One vector is turned by the same rotation once a tick. Each row is the vector after some number of ticks, and that number follows the row.
The counts run from 0 to 1087.
[142 141 108  96 173 158 159 160 110 169 134 106 170  88 145  92 168 130
 141 123 152 124 124 137 129 170 118 149 157 133 174 110] => 648
[166 115 103 138 150 124 145  95 127 156  91 103  92 124 159 170 153  82
 115  80 161 147 118 118 149 127  98 173 127 135 133 147] => 613
[ 96 129 101  85 142 132 116 116  98 167 131  98 152  87 138  85 168  97
 134 157 105 151 132 161 128 142 105 156 144 110 144 114] => 195
[157 164  98  57 151 122 172 123  79 146 125 161 158 130 142 103 151  98
 117  98  92 116 121 131 110 137 112 132 170 118 147 137] => 1075
[ 80 164 102  73 149  97 134  89  99 144  86 115 160 126 150 131 115 135
 105 128 156 157 106 122  98 125  87 144 142 118 141 152] => 162
[114 129 125 107 173 103 169  76 114 175  99 152 137 134 148  99 182 100
 121 162 126 146  92 105 133 111 139 148 104 120 110 108] => 438
[126 171 129 108 151 112 166 136 120 145 104 133 137  75 152 154 164 169
 144  97 153 132 143 150 123 129 109 136 187 122 185 120] => 335
[106 136 109 146 146 111 125 113 140 158 115 150 124 113 167  79 169 140
 139 130 172 189 123  98 135 106  79 136 142 159 169 111] => 368
[158 158 143 100 123 199 141  86  84 138 142  95 108  90 122 135 161  84
 138 109 128 168 145 109  97  99 117 113 148 123 142 122] => 575
[149 137 102 139 119 150 172 125 111 146 111 111 132  80 152 129 171 138
 168  92 137 138 144 139 134 108 124 111 197 110 162 110] => 107
[107 154 133  97 112 120 174  95 121 133 128 127 191  69 138 120 156  97
 141 128  82 149 131 138  97 121 106 116 169 129 157 141] => 738
[116 140 139 146 106 148 135 117 123 105 130 119  98 148 154 115 192  89
 111 127 164 202 152 100  75 102 123 152 119 127 128 156] => 478
[130 129 101 102 147 158 118 104 116 149 136  89 195 106 136 118 142 101
 114 117 193 116 131 125  97 124 105 158 142 139 133 168] => 812
[114 127  94 117 178 141 119 130 124 157 127  73 167 143 103  95 176  88
 130 144 152 140  95 160  92 101 122 118 135 114 125 116] => 128
[108 165 158  99 113 120 122 119 110 121 134 129 123 129 157  85 128 105
 119 154 152 193 109 107  66 113  67 154 152 150 161 131] => 705
[118 187 127 118 157 128 127 120 117 175 122 149  92 115 155  95 182 132
 135 146 137 149 127 131 119  87  77 150 125 149 179  90] => 597
[ 95 147 160 131 177 113 119 128 124 118 128 138 125 117 137 132 177 111
 106 108 165 160 125 110  66 154  92 170 112 132 154 141] => 251
[ 95 114  88 124 134 142 146 134 131 149 101 120 179 123 112 138 204 130
 134 138 165 174 163 132 109 119 108 149 144 104 142 122] => 292
[ 81 123 132 100 179 113 165 106  93 147 122 160  91  97 161  95 161 125
 140  93 117 163 120 100 142 136  89 144 139 129 151 106] => 955
[139 133  90 105 112 127 163 146 123 169 114  72 159 106 137 126 161  86
 119 160 105 172 106 155 126 176 113 157 146 119 155 146] => 311
[ 91 117 141  63 159 149 169  97  93 163 129 121 148 124 112  93 134  98
 127 174 135 147 121 104 114 123  87 178 115 134  98 135] => 1044
[115 134 117 142 120 141 172 107 103 163 106 123 176  83 151 137 192 131
 129  75 154 117 153  99 132 147 132 140 151 104 161 152] => 337
[132 100 135  75 135 133 132 121 135 126 114 131 127  94 136 128 150  76
 101 136 129 136 161 138  90 156  73 204 133 122 127 129] => 654
[146 137 146 106 184 153 143 148 122 144 133 120  99 110 148  99 142  92
 156 111 141 120 114 107 115 119  79 163 167 139 153  75] => 417
[143 130  92  89 104 127 163 137 124 166 104 116  96 132 155 106 164  69
 137 161  90 148 116 143 123 108 100 159 151 122 124 105] => 81
[143 162 134 111 107 138 168  90  93 146  94 169  95 109 152 128 180 116
 134 136 119 183 135  89 109 121 134 127 135 108 133  91] => 100
[ 99 131 156 163 150 136 120 113 117 120 136 121 107 150 128 111 190  77
 120 107 173 185 116 100  77 112  97 153 111 136 123 154] => 479
[123 119 143 146 170 175 130 115  99 145 121  95  84 121 126 136 182  69
 145  96 138 146 142  84 101 116 108 154 115 129 136 102] => 415
[174 118  95 103 153 138 150 114 100 179 113 110 105 138 103 127 146  91
 134 121 112 168  73 122 124 155  88 126 140 114 141  96] => 147
[133 144 164 103 160 182 142  95  67 134 155 108 137 105 113 137 158  69
 138 102 107 138 136 116  97 106 113 132 146 132 140 127] => 576
[142 165 161 142 176 133 132 144 121 153 115  98  78 144 134 132 186  93
 132 130 152 134  91 143  91 104 110 159 120 124 133 101] => 710
[128 132 135 122 170 116 165 145 181 135 100 151 104 105 135 139 167 152
 110 128 171 178 123 148  97 130  75 166 128 159 152 126] => 137
[134  88 110 112 103 137 179 112 171 129 123 112 122  91 140  88 133  97
 117 134 138 186 110 117 111 165  84 161 151 146 129 140] => 656
[165 120 123 119 144 180 166 124 133 170 124 103  92 111 183  93 174  80
 134 135 150 146 133  98 147 114 127 163 121 143 130 111] => 190
[159 114 112  80 141 147 182 157 126 148 118 144 143 138 139 101 128 143
 117 146 183 157 133 117 127 150  85 189 167 130 147 139] => 993
[131 151  85 107 141 151 189 160 141 171  87 119 141 136 107 123 185 144
 153 144 156 142 143 135 121  97 119 120 158 117 135 100] => 62
[132 127  97 153 163 123 136  92 132 162  88 121  87 135 127 139 148 147
 137  83 197 164  84 121 124  83  87 119 154 127 139 127] => 907
[ 99 142 129 128 170 157 167 133 103 148 116  62 147 100 154 153 166  95
 168 144 113 177 129 130 147 104 114 137 140 142 155 131] => 464
[129 132 100 104 136 126 169 109  89 154 105  97 133 135 116 158 179  62
 132 115  81 132 115 144 111 123 130 129 130  92 109 135] => 849
[135 124 122 103 163 147 149 138 132 139 107 106 105 109 156 126 117 134
 128 123 164 165 123 105 130 130  51 171 140 172 167 131] => 73
[161 111  74 117 110 124 142 133 139 148 100 129 126  99 130 147 187 126
 120 137 123 192 153 174 127 136 104 161 174 109 165 115] => 605
